Each row below has a hidden score, from 0 to 16, with 8 about the middle. What is it?
[ 0.65  1.34 -1.07  0.84 -0.46 -0.24 -0.72  1.15] 15
[ 0.57 -0.78 -0.81  0.94 -0.54 -0.41  1.79 -0.33] 9
[-0.82  1.97  1.58 -0.48  1.75  0.27 -0.93 -0.44] 4
[-0.92 -0.91 -0.66 -0.31  0.38 -0.64 -0.37  0.55] 4
[-0.47 -0.75  0.24 -0.62  0.21 -0.58  1.73 -0.52] 5
[ 1.2  -0.83 -0.84  0.46 -0.13 -0.45  1.96 -0.3 ] 6
[-0.88 -0.76 -0.8  -0.51 -0.25 -0.27  1.92 -0.3 ] 7
[ 1.61 -0.88 -0.88 -0.56  0.02  0.31 -0.96  0.82] 6
[ 2.11  1.09 -1.06 -0.59 -0.57  1.19 -0.8   1.45] 15
[-0.83 -0.63  1.85 -0.43 -0.2  -0.62  1.33 -0.65] 6
[-0.22  2.07 -0.96 -0.53 -0.56  0.02 -0.48  0.07] 16
[-0.41  2.2  -0.48 -0.56 -0.21  0.29 -0.84 -0.38] 16
[-0.72  2.13  1.66 -0.38  1.25  1.33 -0.93 -0.33] 7
[-1.05  0.07 -0.84 -0.05  2.14  0.2   2.   -0.56] 0
[-1.04 -0.83  1.46 -0.51 -0.52 -0.53 -0.67  0.36] 8
[-1.24 -0.86 -0.98 -0.63 -0.7  -0.68 -0.55 -0.3 ] 9
[-0.93 -0.8  -0.41 -0.39  0.75 -0.79 -0.75  0.6 ] 2
[-0.9  -1.02 -0.81  0.52 -0.57 -0.1   0.94  0.44] 8
[-0.25 -0.81  0.66  0.06 -0.61 -0.36 -0.11 -0.18] 8
[-0.85 -0.69 -0.42  2.14  0.51 -0.32 -0.35 -0.14] 3
[-0.34 -0.25  0.79  1.08 -0.65 -0.44  0.31 -0.31] 10
[ 1.47 -0.25  2.88 -0.52 -0.53  1.16 -0.93 -0.43] 9
[-0.56 -0.71 -0.96  0.07 -0.71  1.49 -1.    0.91] 10
[-0.81  0.62 -0.82 -0.69  2.53  0.    2.   -0.52] 0
[-0.81 -0.92  1.81 -0.02 -0.5  -0.47  1.83 -0.36] 7
[-0.89  2.35  1.29 -0.54  1.23  1.15 -0.85 -0.57] 8
[-0.92 -0.83  0.85 -0.46 -0.65  1.38 -1.01 -0.5 ] 9
[-0.78  0.72 -0.67 -0.61  2.58 -0.14  1.79 -0.81] 0
[-0.04 -0.79 -0.93  1.03 -0.43 -0.21  1.75 -0.53] 8
[-0.46 -0.72  0.57 -0.29 -0.7  -0.59 -0.33 -0.36] 9
[-0.37  1.7  -0.03 -0.47  0.18  0.18 -0.92 -0.57] 12
[-0.04  2.55 -0.84 -0.55  3.24  0.01 -0.89  0.36] 0
[ 3.02  0.29 -0.95 -0.6   0.23 -0.72 -0.92  0.54] 8
[ 0.27  1.53 -0.93  1.88 -0.57 -0.57 -0.8   1.32] 16
[ 0.7   1.89 -0.81 -0.44 -0.49  1.18 -0.84 -0.16] 16
[ 0.75 -0.19  1.5   2.55 -0.5   0.34  1.17 -0.48] 9
[ 1.62  1.38 -0.92 -0.42 -0.66  0.99 -0.87  1.15] 16
[-0.38 -0.03 -0.38  0.26  1.73 -0.33  2.07 -0.39] 0
[ 0.35 -0.27  1.85 -0.54 -0.57  0.69 -0.84  0.03] 9
[-0.35 -0.61  0.46 -0.47 -0.34 -0.35 -0.94  1.16] 8
[ 1.3  -0.62 -0.97 -0.22 -0.67  0.3  -0.8   0.01] 10
[-0.84 -0.96 -1.02  1.57 -0.31 -0.32  1.81 -0.55] 7
[-0.92 -0.67 -0.74  2.6  -0.12 -0.42 -0.15  0.09] 7
[-0.88 -0.82  1.89 -0.47 -0.5  -0.44  1.56 -0.64] 7
[-0.89 -0.65 -0.88 -0.17 -0.33 -0.59  0.82  0.62] 8
